Each row has a name. Each piece below is followed by the name of the row it came from, unless a question asks for something else. Each question is about the rows just above it.

Columns, left to right: V C U X B
J643: [ 40  26  14   0 -24]
J348: [ 18  27  39  29 -53]
J559: [ 40   7  14   0 -24]
Which column holds this, read top down? [-53 -24] | B
[ 40   7  14   0 -24] is in which row? | J559
The row with [18 27 39] is | J348
Which column holds [-24 -53] top down? | B

Columns, left to right: Y A Z G J N H S
J707: [ 26  23   8 -25  -6  28  17  -7]
J524: [ 24 -30   0  -6 -24   0  23   2]
J606: [ -8  14  30  -9  45  -4   5 -38]
[-24  45] is in which column, read top down? | J
asked: [-25  -6] | J707
Which column holds [8 0] top down? | Z
[-6 -9] is in which column, read top down? | G

Columns, left to right: F D T R E K M W
J778: [  4  -7  -5  -9  22 -24 -13  38]
J862: [-18 -36  33  -6  50  28  44  14]
J623: [-13   7  40   7  33  -8  -5  35]
J507: [-11  33  36   0  35  35 -16  40]
J131: [-12  -2  37   6  29  46  33  -1]
J594: [-11   0  36   7  26  46  32  -2]
J857: [-13   7  40   7  -6   1  55 -34]
J152: [ -8  32  31  -1  32  28 -19  41]
J782: [-21 -29  27  -2  55  46  51  12]
J948: [-13   7  40   7  28  52  27   1]
J526: [-21 -29  45  -2  55  46  51  12]
J665: [ 19 -12 -31  -2 -12 -46 -10   9]
Which column holds this, read top down? [-11 -12 -11 -13] | F
[26 46] is in which row? | J594
Which column holds [-9 -6  7  0  6  7  7 -1 -2  7] top down? | R
Which column holds [ 1 12  9] top down? | W
asked: [-12  -2  37   6  29] | J131

Columns, left to right: repum fol suneb Venog luf Lemi ritub ritik
J826: [-16 -20 -18  -9  -4 -52 -24  13]
J984: [ -2   6  33 -10  -4  28  23   2]
J736: [  5  -9 -35   7  -4 -33 -24   2]
asked: [  6  33 -10  -4  28] | J984
[-52  28] is in which column, read top down? | Lemi

Columns, left to right: bitup tava sinib kov vofu
J96: [  0 -35  -1   0   0]
J720: [  0  -4 -16  -1   1]
J8: [-40  -2   0  -1   1]
J558: [  0 -18 -32   1   0]
J876: [  0 -40  -3   0   0]
J679: [  0 -40 -19   1   0]
J127: [ -1 -14 -28   2   0]
asked: [-2  0 -1  1] | J8
asked: [-40  -2] | J8
asked: [-40  -3   0] | J876

Columns, left to right: Fas gutu vonuz dosi
J915: [ -1 -27  46 -32]
J601: [ -1  17   7 -23]
J432: [ -1 -27   6  21]
J754: [ -1 -27   6 -32]
J886: [ -1 -27  -2  22]
J316: [ -2 -14 -24 -14]
[ -1 -27   6 -32] is in which row? | J754
Which column holds this, read top down? [-23  21 -32  22 -14] | dosi

Columns, left to right: Mano vabo Rog pup Bise far lipus nid
J711: [ 32 -26  44  10  25  22 -15 -22]
J357: [ 13 -39  16  23  -6  18 -12 -43]
J75: [-14 -29  -6  27 -17  -6 -12 -35]
J155: [-29   7 -39  -4 -34 -14  15   5]
J446: [-21 -14 -18  24 -24 -14 -10 -20]
J843: [-18  22 -11   8   8 -32 -19  19]
J615: [-15  28 -20 -19  -6 -14  11  31]
Which column holds this, read top down? [ 18  -6 -14 -14] | far
Which column holds this, read top down? [-17 -34 -24] | Bise
The row with [-14 -10 -20] is | J446

Columns, left to right: momig runi nivu pived Mukif vana tur Rutu
J800: [ 19   1 -49 -41  34  20  50  12]
J202: [ 12   1 -32 -28  23  13  33   7]
J364: [ -4  19  32  27 -31   8 -36  12]
J751: [ 19   1  12   5 -28  50 -15  47]
J7: [ 0 -1  0  1  0  0  1 -2]
J523: [ -4 -28 -26 -21  30 -22  29 -24]
J241: [ -8 -18  -1   1   8 -21   2 -21]
[ 19   1 -49 -41  34  20  50  12] is in which row? | J800
[  1 -21   1] is in which column, read top down? | pived
Which column holds this, read top down? [ -2 -24] | Rutu
[ 27   5   1 -21   1] is in which column, read top down? | pived
[ 23 -31] is in which column, read top down? | Mukif
[  0 -26] is in which column, read top down? | nivu
Which column holds [ -1 -28] top down? | runi

Columns, left to right: falo nor Fiz zabas semad
J221: [-15  23  -7   7  14]
J360: [10  2 25 16 28]
J48: [-12  19   0   8  17]
J924: [ 20   0   8  15 -20]
J124: [-11  30 -14 -24   0]
J829: [  4   1  -8 -28 -11]
J979: [-23 -12 -26   5 -29]
J910: [-15 -14  -9  29 -12]
J231: [ 13 -42  15  21 -10]
Which row holds [19  0  8]? | J48
[ 5 29] is in which column, read top down? | zabas

Columns, left to right: finov Rotet von Zom Nopo borak Buzuk vemi vasug
J583: [  0   4  13  -4  -1  17   1 -11  -2]
J724: [ 20  12  13  -5  42 -11   1  -2 -11]
J93: [-12 -15  13  -4  -1  17   1 -11  19]
Which column holds [ 17 -11] top down? | borak
Which row holds [ 1 -2]? | J724
asked: [  1 -11  -2] | J583
Which row holds [-12 -15  13  -4  -1  17   1 -11  19]? | J93
[42 -1] is in which column, read top down? | Nopo

Columns, left to right: beno mosi Tabo podag benos
J882: [-32  47 -18  20  30]
J510: [-22 -31 -31  -4  28]
J580: [-21   9  10 -18 -12]
J631: [ 26 -29  39 -21 -31]
J716: [ 23 -36 -22 -16  16]
J454: [ 11   0 -37  13  42]
J195: [ 47 -15   5  24  17]
J287: [ 7 55 25 55 19]
The row with [-4 28] is | J510
Which column holds this, read top down? [ -4 -18 -21 -16  13  24  55] | podag
Which column holds [ 5 25] top down? | Tabo
asked: [-21 -31] | J631
Which row holds [ 26 -29]? | J631
Which column holds [-21 -16  13] top down? | podag
Which column holds this, read top down? [ 28 -12 -31  16  42  17  19] | benos

